Each row is where one point has got to under a steady rotation. How many ticks took it there?
The counts run from 0 to 611.
[ 14 -23  15  14  -5  10  24 -15  49  41  -5  -7 -55 -12  -6   7 -41  30
 -32 -19 -32 -29  14 -10   0 -15 -15   2 -14  19 -11  21  13 -57 -26  15
  28 -29] => 541
[ 30  48 -16  -2   5 -10  -5 -20  -3  41  -6 -36  -9  24   2  29 -14   7
 -28  16   7  54 -25  33  30  46 -19 -10  15 -49  14  13  16  15  -2   9
  33  47] => 84
[ 58  32 -44 -53  47  -1  35 -13   9  53  -6 -24 -10  15 -10  44  -4   5
 -31  10 -26  16  16  12  32 -19 -16  20 -28  -2   2  15  10   5  -9  17
 -25  -4] => 146
[ 49  15 -54 -29  35  22 -29 -11  31   2 -13  33   2  25 -15  27  21  13
 -41   4   5 -11   2  25  38  24   2   6  27  15  19 -18  12 -18 -32 -28
  17  26] => 404
[ 21 -37 -22 -37   5  13  28 -25  36  41  10   7  -3   0  27 -13  -7  16
   8  -5   7 -54  16 -27  41 -10  -7  31  -3   3 -30 -28  12 -54  -7 -13
  -3  17] => 292
[  8 -21  18 -20 -10 -14  11 -35 -16  48 -27  -4 -13 -13 -10 -47  32 -27
  37 -22  33  37  31  18  -1   8  16  10  17 -26 -27  32  16  -7  -2 -16
  22  38] => 197
[ -6   0 -19  59 -29 -23  64  42 -10  29 -25  -3  24   8  17 -46 -24  16
   6  -7  11  17   2 -17  23  19  35  -9  49  -8  -2  -2  21 -29  -9   2
  32   7] => 422
[ 31 -38  10  -7  40  -3  31  12  37  53  -2  10 -26  23  37 -10 -23  18
  20 -30 -32 -39  58 -18  17 -11  13  27 -16 -11   6   4  10 -51  -5   1
 -20 -10] => 45
[ 38   7 -45 -31  36  30 -12 -24  34  -8   8  26 -31   8 -24   7  -6  -2
 -52 -19 -27 -10 -11  -7  22   8  -9  17   5  43  30  23  17 -37 -30   5
  10  16] => 158
[ 45 -13 -24  11   4  -6  17  25   2  61  -8 -47  21 -26 -29  41   6  27
 -19  24 -21  20  31   7  24 -28  -9   7 -23  -2  12  29  11  29 -59  13
 -19  -7] => 144
[ 15  10  30  -5   4  16   2 -56  13  18  -3 -14 -17  -3  -6 -53  13 -16
  39  -4   7  11 -23   3  14  37  17  37  -8  20   5  45  31 -58 -33  33
  16  36] => 286
[ 55  -9 -26 -35  10  26 -49 -25  34  -4   1   4   6  20 -29  22   0  39
 -17  14   6  -8   6 -23  40  15  -1  13   2  16  38  26  27 -17 -35  31
  -2  53] => 470
[ 13  41 -41  16 -25 -12  -3 -12   7  21 -25 -12  46   3 -24  26  -2  28
 -44  17  19 -17  14  14  58  24   1 -13  26 -26  -8 -28   7  29 -61  -7
  17  22] => 87
[ 11 -27 -29  26  58 -19  14  16  -7  45 -31 -17  45  30  16  38   7  14
  15  14   1  21  35  -8  34  10 -10 -11  -6 -26   7  21   2  12 -34   4
 -26  31] => 268
[-33 -32 -34  -1 -10   4  17 -56  14  54   9   9 -30 -36 -36  21  28  14
 -25 -25  14 -15  10 -22  41 -29 -24  12  10   1 -48  11 -24 -19 -18 -12
 -19  -7] => 383
[ 15  32   8 -38  48 -10  44 -34 -37  45 -15 -51 -13  29  13  39  -1 -19
   5   5  14  25  20  40  16  14  -9  13  -6 -20 -28  20  11 -45   1  12
   0  -5] => 520
[ 20  36  -4  40 -34  -7  -9   1 -15  26  13  18 -46   5 -43 -35 -23  -1
 -45 -43   7  30 -27   0  19   9  37   7  39 -22  23 -25  30   4 -18 -19
 -12 -20] => 556
[ -6  -2 -44 -11  35   9  70  -9 -19  39 -13 -15  11   2  14  36  24  -9
   1  -2  11  20  35  -5   7 -10 -20  13  29  14 -61  11   6 -40 -16 -22
  19 -21] => 204
[-20 -37  13  -3  38  -4  16 -45 -25  40 -11  -3 -39  10   0   4   6 -18
  34 -20  43  22  34   9  -4  12   4  -4  35 -37 -30  24   1 -53  16 -24
   7   6] => 509
[ 23  -7 -26 -33  51  30  12 -31  15  -6 -15  27  23  23  12  13  14 -13
  10   2  10 -10  22  -1  32  15  -9  37  28  54 -12   1  24 -53 -40  -4
 -12  12] => 281
[-34 -13  25  45  -5 -17  31  -4  24  16 -30   6 -30  -4  -3 -32 -27  -5
  -2 -16  -4  17  26 -16  -7  31   6 -28   6 -17   5  17  14 -74 -14   4
  64 -23] => 105
[ 36  23   2  44 -19  19 -56 -17  17   9  13 -29   1   7 -37  12 -11  36
 -35  15   0  -1  -4   2  24  18   1  33  20   8  23  27  31  16 -69  25
  16  27] => 468
[ 18 -37  17   3  -9   0   7  27  35  31 -17   3   4   0 -13 -38   1   3
  22 -18 -29 -30  83 -39  15  -7  23  28 -28 -26  15  -2  25 -31 -51  21
  18 -11] => 43
[-15   2  21 -16  35  29  -1 -51  31  -2  -6 -11  -4  18   1  27  24   6
  16  -9  -7 -22  46  -4  19  31 -17  43  -2   9 -12  19  18 -83 -38  47
  20  -4] => 597
[ 23 -24 -54 -16  42  -9  25 -12  38  84 -13  -5 -13 -13   3  46   1   4
 -42  10  -4  18 -24   3  31 -12 -23 -16 -15   4  -5  24  -9 -11 -18 -35
   2  22] => 79
[ -9  -1  37  34  25   3  10 -33  23  24 -25  -4 -40  23   6 -39 -28  -8
  32 -29  -2 -18  24   0 -14  31  24  14 -11 -15   5  54   9 -65 -20  25
  20   3] => 352
[ 25  11   4   6  36   7  47 -14  -1  72   3 -48 -44  10  12  15  -6   5
   4 -11 -10  38  -9  14  -5 -24 -10  36  -2  -2  -8  60  13 -10  15   8
 -18  -3] => 453
[  6 -37 -40 -39  38 -18   9 -39  -3  41 -26  23 -31   6 -23  27 -28   2
 -33 -32  34   6  31  -8  14  -2 -11 -47  -2 -17 -23  29 -14 -19  14 -12
  17   6] => 12
[ -5   2  39  17  27  -6  12 -30  -6  23 -16  11 -51  -7 -15  18  34  17
  39 -41  14  26  35  21  -1 -15   9  35  10   5   5  49   4 -31  12  32
 -20 -34] => 441
[ 34 -20 -34 -19  19  -5   4  -7  77  28 -37  56  -6  21   2 -36 -13  24
 -10 -24  -1 -30  38   7  29   7   7 -13   5  -4   5 -10  12 -36  -1 -17
  51  22] => 415
[-25 -19 -26  40  77 -14  31  -4  -8  54 -26  -1 -19  29  13  17 -17 -12
   6 -21   7  33  -3  -6   9   4 -18 -12  25 -24 -13  59  -8 -20  11 -12
  -9  13] => 576
[ -6   3 -38 -41  12  17  17 -64  23  42   8  15 -44 -27 -27  13  52  -6
 -18 -29  -1  26   8 -18  30 -30 -19  50  17   9  -8  25 -12 -11  13   9
   5   7] => 69
[ 12 -12  -4  13 -21   5  17  -8  29  29 -32  24  16   3  12 -88 -30   9
  41 -16   4 -16  32 -24  31   2  39  24   2   4  -8  35  32  -9 -36  22
   5  22] => 41
[ 26   8 -12  45 -47   0  32  22  15  58  18 -44 -28 -11 -23 -34 -18  36
 -29 -13   0  -3 -28 -32   4  12  37  19  23  10 -12  15  33 -20  -6   8
  36  16] => 545
[ -9  34 -19  14  36  27  15 -38 -29  -3 -11  -2  19  42  13 -18 -19 -47
   5  -5  12  29 -12  18  11  37  -8  37  57  23 -34   6  26 -21 -60 -20
  14   8] => 589
[  23  -12  -21   14  -10   24  -48  -11   11   -1    6    6   25   -4
  -40   29  -28   22  -47   19   -5    2   12  -13   20    2  -12   13
    2   20   20    3   37   -9 -102    0    5   -2] => 155
[ 21 -40 -10   9 -21 -15 -10   5  16  56 -31  21 -11 -26 -18  12 -20  23
 -30   0  19  48  62  16  15 -17 -19 -12  14 -40   5  20  12  30 -12  -6
  46  18] => 323
[ 24  -9 -45 -16  73 -10  35   9  -7  34 -36   8  47  28  20  34  -4 -16
   8  16  -4  17  29   3  40   5  -6  -6  -1 -17   9  21  -3   3 -25  -2
 -20  17] => 269
[  1  52  -6  39  25  -4  14  -7   6  54 -11 -57 -27   5 -12  41  -8   7
 -39  17 -11  38 -30  34  16  27 -13 -13   4 -37  11  25  15 -13 -10  10
  32  19] => 83
